(in the rows, 128 means zero)
One turn moves every row onto another: examples first, then more rows asked:
X: [148 107  88  83 123 109 146 130 152 143 117 119 120 108  90 144]
C: [126 112  95  84 143 134 122 149 141 135 124 152 126 112 112 132]
L: [130 122 120  87 126 134 114 128 126 121 142 128 131 119 103 124]
Z: [125 120  83 105 114 147 126 132 126 146 113 110 133 109 108 122]
W: [132 108  91  92 102 145 119 145 133 136 108 105 127 110 114 131]
A: [145 131 133  76 136 136 127 131 126 146 105 128 105 122 101 127]
U: [133  90  93 101 108 136 136 132 144 142 112 119 131 101 109 133]
R: [123 127 130  81 136 121 125 128 142 118 131 115 123 120 101 121]
K: [125 130 101  64 119 123 130 134 132 153 109 105 107 113 123 124]
B: [133 113 121  92 148 115 142 148 151 137 110 132 108 106 107 128]
P: [125 101  93  60 113 121 135 131 148 147 115 127 116 108 120 132]
F: [121 128 109 102 143 140 132 131 122 131 109 130 112 126 112 113]
T: [120 125  91  59 111 122 136 136 150 142 105 111 108 115 105 120]
V: [149 135  96  83 121 125 136 128 143 155 109 105 124 110  77 137]
Y: [138 133 107  89 142 150 122 130 135 136 110 134 132 128  82 132]
N: [134 126 131  91 123 127 129 119 136 128 134 127 127 112  83 116]
G: [143 108 122  91 126 140 129 140 146 150 113 150 125  98  89 129]
S: [153 123  85  93 107 119 140 135 134 144 114 113 113 109  80 130]

N moves to L
K moves to V
And these:
G moves to C
F moves to A
T moves to S
P moves to X

One turn moves every row onto another: examples first, then more rows asked:
zuda: [122 134 138 138 135 134 131 122 117 131 153 102 125 121 128 139  98]
maf: [142 109 142 141 115 128 129 145 124 114 129 125 133 116 115 134 146]
levub: [133 140 115 146 135 120 133 144 126 111 141 139 124 115 143 132 155]
timi: [155 133 127 147 130 143 128 142 131 146 143 145 122 125 136 141 121]
Geb: [148 131 160 141 132 134 121 130 122 131 121 134 122 124 155 133 123]
loti: [121 126 123 141 130 109 132 119 109 104 141 126 129 116 111 115 116]
paba: [145 132 135 145 138 134 124 138 139 144 139 142 107 121 129 141 112]
Baven: [150 124 161 143 139 135 126 131 121 127 132 130 122 126 158 138 126]
dabos: [141 117 147 139 122 126 135 157 127 109 127 130 131 121 117 134 141]
sug: [114 136 113 122 132 123 133 141 118 112 139 125 155 123 127 140 114]
pekes: [139 126 132 138 135 124 136  98 115 124 138 139 124 128 144 138 100]
nanud: [117 120 122 139 138 112 123 119 112 107 128 126 132 119 108 121 123]
masal: [141 135 135 151 136 144 136 148 131 147 147 147 123 126 124 135 119]
Tarof: [126 146 134 144 137 134 135 127 110 140 152 114 130 122 136 125  97]
mov: [144 139 136 149 137 138 130 141 137 142 140 149 110 126 124 135 121]
Kogeb: [135 114 143 131 120 123 127 156 126 108 125 131 131 113 116 131 137]
reb: [124 130 124 135 135 112 130 121 113 103 138 126 134 120 105 112 125]
piv: [119 140 146 142 137 142 133 128 117 133 152 109 128 128 126 137 100]
bakif: [114 134 114 125 138 130 139 133 117 113 146 128 155 126 138 144 130]
Gade: [136 134 118 147 132 113 131 150 133 114 138 134 118 111 145 133 148]
veriv: [132 136 112 150 140 127 132 145 127 122 145 139 130 123 137 124 154]
kuf: [132 131 131 145 135 124 141 102 105 119 128 132 126 129 137 144 100]
Kade: [125 129 123 139 128 114 119 118 110 102 136 128 138 121 109 116 125]
lavem: [143 121 144 144 113 125 134 154 119 109 125 132 130 113 119 135 141]
rul: [136 131 131 139 142 123 143 100 106 120 138 138 127 125 138 140 103]
zimo: [120 131 119 119 125 116 129 131 126 104 150 120 151 116 135 141 124]
tomav: [116 140 143 138 144 143 134 134 113 138 152 114 139 126 135 131 106]
Rap: [115 135 124 121 131 127 130 129 118 103 150 123 155 122 137 145 125]
tevu: [149 119 155 142 132 134 129 134 123 127 125 125 115 123 157 139 131]
Soval: [151 123 161 144 125 129 130 129 123 133 133 132 127 119 157 131 126]
Panar: [133 132 112 147 136 126 123 155 124 116 136 124 129 121 141 131 152]
lomo: [128 129 136 142 139 114 142 106 110 124 128 140 128 122 143 137  98]

pekes moves to loti
Panar moves to timi
zimo moves to Gade
And these:
Soval moves to lomo
piv moves to Rap
lavem moves to Geb
Baven moves to rul
veriv moves to masal

